In the rows, zero is written as 128.
R: 3 groups of rows, each row roughly a mix of its group's hidden directions; some rows fit no group
R (79 x 10)
[[155 117 132 145 126 112 118  65 138 172]
 [144 111 149 177  81 122 150 143 119  94]
 [117 158 161 130  72 141 113 131 113 170]
 [135  99 138 143  96 124  90 113  77  95]
 [140  70 145 118 125 150 137  94 114 170]
 [132 133 119 127 111 137  59 105  99 159]
 [145 155 127 118 120  88 115 162 172 167]
 [112 120 101 170 137 105 156 111  90 170]
 [116 166 123  99 105 137  94 124  79 160]
 [153  97 166 143 110 145 154  82 145 154]
 [118 103 156 132 128 152 136  86 111  71]
 [178 170 123 125 127 107 144  90  97 115]
 [135 117  82 172 142 115  97 149  87 128]
 [104 162 118 126 166 124 123 191 117 115]
 [104 131 113 117 190 136 104 119 123 173]
 [141 115 123 126 139 180 138  67 136 151]
 [143 123 130 153  92  69  99 131 109 155]
 [121 130  83 153 187 157 137 145 128 111]
 [148 119 140 154 142 109  89 133 147  66]
 [163 146 166 113  95 144 102  91 153 147]
 [122 126 139  84  76 147 128 126  96 166]
 [137 151 126  86  98 111 134  82 130 172]
 [172 182 119 108 124  87 132 111 119 117]
 [134 131 150 138 135  86 193 157 119 134]
 [115 135  80 136 137 135 145 146  99 186]
 [141 134 159 148 146  90 129 116 182  94]
 [177 159 125 127 108 148 161  91 119  99]
 [143 121 146 202 101 115 140 147 135 123]
 [163 103 155 105 123 129 142  95 184 134]
 [149 107 176 154 106 158 152  92 130 151]
 [142  80 103 125 141  97 133  87 162 148]
 [120 132 122 162 144 191 140 140 169 140]
 [108 183  97  93 113 106 109 131 101 143]
 [ 93 127 113 165 133 137 136 147  64 135]
 [139  79 123 135 163 120 150 142 174  98]
 [107 121 147 154 137 108 183  79 128 142]
 [135  87 166 142 130 182 110 136  98 136]
 [123  70 138 166 141 138 173 114 116 139]
 [155 107 177  84 123 169 129 131 148 128]
 [127 123  77 167 174 140 117 150 109 112]
 [ 86 124 112  90 163 165 114 151 152 142]
 [166 119 138 135  81 141 156  87 116  98]
 [156 153 136 187 132 105 146 137  90 112]
 [118 113  72 145 156  80 121 127 150 115]
 [110 118  95 125 132 129  74 128  78 153]
 [ 97 120  72 139 147  84 152 126 109 137]
 [ 97 144 115  80 165 101 102 159 119 137]
 [127 147 120  75  96 140 139 154 154  86]
 [143 136 118  64 128 134 135  86  97 111]
 [113 154  72 137 137  73 121 124 143 120]
 [ 90 134 122 139 174 111 108 180 115 143]
 [114 143 123 140 163  82  95 145 144 173]
 [139 114 177 132  85  88 112  98 128 109]
 [141 139  93 172 163  90 111 158 145 135]
 [148 128 123  90 131 148 145  74  85 111]
 [139 142 101 116 104 110 106 167 116 186]
 [121 106 149 108 117 174 121 104 102  76]
 [154 115 156 152 102 131 138  71 147 158]
 [163 105 143 136  75 128 146  80 132 115]
 [125  98 135 131 111 155 106 108  78  81]
 [106 140  79 134 154 106  92 165 116 103]
 [116 149  80 100 148  87 112 152 148 105]
 [112 174  99 137 135 112  92 167 122  95]
 [111 101 126 141 139 168 137  97  85  86]
 [161 115 138 128  77 148 158  94 125  94]
 [145 149 121 137 118  75 113 156 157 172]
 [103 112 124 133 156 175 163  95 106  99]
 [137 195 149 119  89 118 144 107 143 134]
 [183 150 129 131  95 125 147  78 139 120]
 [161 127 137 135  66 133 148 114 164 105]
 [161 161 149 129  98 127  90  93 165 133]
 [111 137 113  93 125 161 121 148 193 135]
 [108  94 138 162 155 152 138 126  70 124]
 [139 132 137 177  93 152 151 160 162 105]
 [120 132 167  81  83 137 149 108 132 157]
 [105 119 111 121 117 130 127 107  67 176]
 [150 147 158  93 100 106 103 151 175 133]
 [123  78 157 150 138 170 155 137  96 135]
 [170 165 133 173 120  99 147 127 101 109]]

one row of each group, then the others: which group is each in?
[120 153  91 127 169 138 156 156 156 166]	Q
[ 92 118 116  73 149 174 129 142 126 114]	F
[113 113 114 163 158 112 172 160 142  90]	Y

[146 171 164 111  90 130 160  99 148 141]	Y
[140 137 121  50 124 112 134 120 156 140]	Y
[145  73 152 152 126 140 157  89 139 152]	Y
[163 102 163 151 132 153  98 127 172 104]	Y
[102 140 108  92 173 146 104 130 157 164]	F
[124 155 135  84 143 156 154 144 180 145]	Q
